Each scene shows the same named points in several views, each turned, perhaps mirrored, and shifted as a whole.
A view may leave some points out, and in a few views one point is out of place. Which views, in the order they come, and which point in each? Write - if none.
Scene 1:
A:
  tipuv 0.80, -0.42, -1.87, -0.93, -0.02
  vep 1.80, 0.79, -0.22, -1.99, 0.93
  todib 0.78, 0.38, -1.08, -0.70, -1.09
  dizal 1.23, 0.29, -1.06, -1.26, 0.04
  sir 1.12, -0.14, -0.88, -1.62, 0.85
  Vov -0.44, -1.00, -0.52, -0.96, -0.18
  tarip 1.13, 0.05, -1.13, -1.35, 0.32
  rof 1.12, 0.09, -0.64, -1.62, 0.65
  zize 1.88, 0.61, -0.30, -2.15, 1.35
  gudo 2.01, 1.14, -0.74, -1.49, -0.01
  vatot 0.92, -0.09, -0.07, -1.90, 1.13
B:
  tarip 1.67, -1.07, -1.09, -1.88, 1.97
  todib 2.45, 0.07, -0.78, -2.56, 2.38
  volub 1.47, -1.00, -0.22, -3.14, 0.57
  zize 1.47, -2.42, -0.52, -1.92, 0.92
  vatot 0.80, -1.56, -0.95, -2.16, 0.95
  tipuv 1.69, -0.53, -1.55, -1.54, 2.70
  gudo 2.70, -1.59, -0.23, -2.24, 1.61
  nimog 0.91, -1.27, -1.15, -2.03, 1.31
  dizal 1.97, -1.00, -0.83, -2.00, 1.98
  rof 1.38, -1.37, -0.91, -2.03, 1.48
  vep 1.73, -2.08, -0.40, -2.18, 0.95
  Vov 1.10, 0.60, -1.65, -2.35, 2.42
C:
  todib -0.75, -1.16, 1.08, 0.94, 0.15
  zize -1.05, -0.44, -0.10, 0.41, -2.61
  rof -1.06, -0.74, -0.15, 0.69, -1.41
  gudo -0.90, -0.64, 1.31, 0.65, -1.69
  vatot -0.90, -0.92, -0.81, 0.35, -1.78
  vep -0.89, -0.70, 0.23, 0.34, -2.37
  tarip -1.21, -0.55, 0.12, 1.03, -0.90
  tipuv -1.50, -0.33, 0.04, 1.47, 0.00
  nimog -0.99, -0.83, -0.71, 0.60, -1.35
  sir -1.26, -0.52, -0.38, 0.88, -1.32
  Vov -0.95, -1.28, -0.46, 1.06, 0.80
  dizal -1.09, -0.67, 0.50, 0.95, -0.89
D:
  gudo 0.07, 0.53, -1.65, 1.51, 0.64
  zize -0.53, 1.64, -0.78, 0.88, 0.45
  tipuv -0.77, -0.97, -1.26, -0.03, 0.54
  vatot -0.58, 1.21, -0.57, 0.02, 1.18
  tarip -0.53, -0.01, -1.16, 0.36, 0.72
  rof -0.48, 0.59, -0.94, 0.34, 0.91
  Vov -0.39, -1.22, -1.28, -0.74, 1.88
  volub 0.30, 1.32, -1.22, 0.67, 2.10
  todib 0.17, -0.97, -1.94, 0.63, 1.48
  nimog -0.63, 0.73, -0.71, -0.06, 1.11
  sir -0.70, 0.47, -0.86, 0.17, 0.68
E:
  dizal -0.23, 1.23, -4.66, 2.92, 1.13
  zize -0.19, 1.48, -3.53, 3.37, 2.53
  tipuv -0.78, 0.73, -5.48, 3.25, 0.76
  Vov -0.15, 1.22, -6.73, 2.69, 0.97
  vep 0.03, 1.65, -3.60, 3.07, 2.22
  volub 0.78, 2.26, -4.48, 2.32, 2.27
  todib 0.13, 1.40, -5.28, 2.27, 0.20
  rof -0.21, 1.37, -4.58, 3.16, 1.91
  sir -0.44, 1.14, -4.72, 3.37, 1.92
Views that do not fit: A
  moved in A: Vov
Scene 2:
A:
  kugo 6.85, -1.20, 0.27, 1.98, -3.11
  fafo 5.58, -1.30, -2.33, 2.84, -3.10
  Fege 6.54, -1.45, -1.54, 3.23, -2.41
  pelo 6.00, -2.41, 0.00, 2.36, -2.59
  Tezaf 6.33, -1.55, 0.30, 1.88, -3.60
B:
  kugo 2.86, -3.46, 3.34, -2.18, -2.06
  pelo 2.00, -3.96, 2.28, -2.96, -2.18
  metet 3.18, -4.79, 1.31, -1.97, -2.82
  Fege 3.21, -4.36, 1.56, -1.70, -3.07
  fafo 4.06, -4.30, 0.80, -2.16, -2.29
  Tezaf 2.91, -3.60, 3.19, -2.84, -1.57
C:
  ponu 0.88, -0.69, -0.24, -1.74, -0.97
  Fege -0.05, -0.24, -0.69, -2.64, 0.52
  metet -0.46, -0.42, -0.33, -2.79, 0.32
  pelo 0.80, -1.05, -0.22, -2.84, -1.19
  Tezaf 0.85, -1.77, -0.95, -1.70, -1.19
  fafo -0.43, -1.34, -0.14, -2.51, 1.16
D:
  Fege 0.36, 1.28, -2.92, -0.54, -0.56
  fafo -0.15, 0.26, -2.70, -0.63, 0.30
  pelo 0.39, 2.49, -1.91, -1.69, 0.21
  metet 0.06, 0.96, -2.43, -0.68, -0.63
  kugo -0.26, 2.94, -3.36, -1.47, 0.45
  Tezaf -0.52, 2.84, -2.71, -1.69, 0.90
  ponu 0.01, 2.90, -2.24, -0.72, 0.45
E:
  pelo 1.60, -3.20, 0.87, -1.96, 2.37
  kugo 1.75, -4.40, 0.24, -2.28, 1.37
  fafo 3.69, -2.84, 0.29, -0.61, 1.57
  Fege 2.34, -2.77, 0.08, -0.78, 1.10
  Tezaf 2.09, -4.48, 0.39, -2.31, 2.12
  metet 2.43, -2.70, 0.21, -0.47, 1.60
F:
  fafo 2.25, -0.36, 2.56, -1.22, 0.39
  ponu 3.42, 0.68, 0.91, -0.52, 0.89
  Tezaf 3.94, 0.56, 1.68, 0.35, 0.74
  Fege 1.97, -0.17, 1.60, -0.72, 1.91
Views that do not fit: F
  moved in F: fafo
